In the data rows, the value 128 means zero.
Here are some points:
{036, 113, 133, 131, 100, 072, 093, 174, 154, 150, 098, 111}
{067, 124, 126, 123, 107, 114, 074, 176, 142, 133, 102, 145}
{209, 132, 119, 154, 170, 172, 149, 070, 117, 102, 145, 157}
{255, 187, 092, 168, 192, 250, 126, 027, 082, 074, 146, 191}
{062, 207, 069, 115, 107, 135, 068, 160, 138, 121, 124, 179}
{112, 017, 167, 105, 117, 051, 179, 134, 156, 136, 089, 113}
{060, 142, 111, 118, 105, 091, 108, 160, 138, 139, 108, 110}
{133, 167, 073, 120, 119, 167, 080, 123, 129, 116, 105, 202}
{037, 167, 096, 134, 115, 106, 112, 172, 145, 139, 109, 135}
{136, 102, 145, 100, 118, 111, 155, 121, 128, 136, 135, 113}
{136, 153, 106, 127, 127, 159, 107, 111, 125, 123, 135, 154}
{188, 045, 172, 126, 127, 115, 168, 104, 137, 118, 128, 100}
{126, 121, 141, 132, 138, 123, 149, 136, 131, 129, 140, 120}
{164, 059, 175, 127, 128, 085, 191, 127, 132, 146, 151, 066}
{181, 084, 155, 133, 138, 124, 153, 110, 116, 119, 119, 107}
{159, 157, 111, 148, 151, 162, 112, 104, 112, 115, 115, 152}
12 more points follow, each with its number after it:
{255, 123, 127, 164, 186, 208, 151, 036, 092, 085, 136, 154} 0
{060, 136, 128, 094, 092, 076, 109, 180, 140, 158, 110, 112} 1
{137, 064, 162, 132, 123, 083, 152, 133, 135, 137, 136, 091} 2
{177, 101, 130, 128, 125, 157, 135, 093, 140, 108, 126, 139} 3
{120, 134, 126, 107, 118, 116, 132, 128, 133, 138, 127, 125} 4
{151, 078, 143, 148, 146, 123, 191, 100, 129, 127, 145, 093} 5
{040, 155, 115, 098, 107, 102, 107, 158, 139, 159, 099, 142} 6
{129, 087, 156, 134, 121, 095, 147, 143, 148, 134, 132, 107} 7
{019, 110, 149, 113, 078, 037, 113, 201, 167, 176, 103, 083} 8
{065, 228, 074, 129, 111, 153, 047, 155, 128, 137, 116, 175} 9
{179, 117, 138, 119, 139, 149, 138, 088, 123, 118, 135, 149} 10
{102, 158, 113, 128, 131, 134, 097, 119, 130, 125, 130, 155} 11
Which of these numbered points is nearest to each point below, ignoring the 2 directions in which the first points spread most? Its number follows each.
{111, 152, 099, 133, 140, 151, 146, 134, 125, 113, 139, 138} > 5
{188, 091, 159, 138, 144, 136, 146, 110, 106, 124, 122, 107} > 9
{121, 177, 089, 133, 117, 169, 088, 120, 144, 111, 113, 174} > 3
{178, 122, 131, 134, 140, 159, 125, 081, 143, 100, 126, 140} > 3
{116, 180, 109, 143, 146, 176, 148, 132, 116, 126, 136, 127} > 5
{122, 090, 158, 109, 116, 083, 138, 138, 134, 147, 127, 097} > 9
Now 12 new points, numbered from 0 again:
{108, 155, 122, 138, 148, 154, 169, 131, 117, 132, 132, 117} 0
{064, 082, 165, 119, 092, 075, 108, 180, 145, 159, 125, 074} 1
{187, 079, 147, 134, 138, 139, 155, 096, 120, 116, 136, 140} 2
{129, 134, 120, 135, 140, 150, 158, 117, 130, 113, 147, 119} 3
{124, 095, 153, 124, 129, 105, 134, 127, 123, 132, 118, 138} 4
{063, 186, 080, 141, 114, 115, 101, 164, 164, 103, 119, 177} 5
{149, 097, 138, 136, 148, 130, 186, 125, 125, 122, 146, 098} 6
{063, 162, 116, 123, 098, 099, 094, 166, 152, 149, 113, 131} 7
{143, 203, 088, 140, 126, 179, 087, 104, 122, 113, 138, 167} 8
{110, 168, 110, 141, 123, 139, 072, 142, 118, 134, 125, 156} 9
{157, 009, 208, 127, 128, 083, 162, 137, 137, 146, 139, 047} 10
{073, 139, 131, 094, 122, 108, 128, 136, 123, 149, 115, 127} 11
Which of these numbered points is nearest to each point below, ignoring the 2 directions in which the first points spread most? Its number follows each.
{155, 109, 149, 145, 144, 120, 133, 126, 109, 131, 116, 106} > 9
{094, 078, 164, 098, 112, 081, 153, 147, 123, 161, 120, 085} > 11
{209, 089, 145, 147, 161, 170, 129, 084, 101, 108, 144, 121} > 10
{149, 146, 130, 143, 154, 173, 162, 112, 116, 127, 127, 125} > 0
{063, 244, 066, 144, 126, 161, 068, 139, 125, 129, 119, 192} > 7
{106, 112, 133, 107, 105, 122, 092, 150, 123, 133, 109, 138} > 2
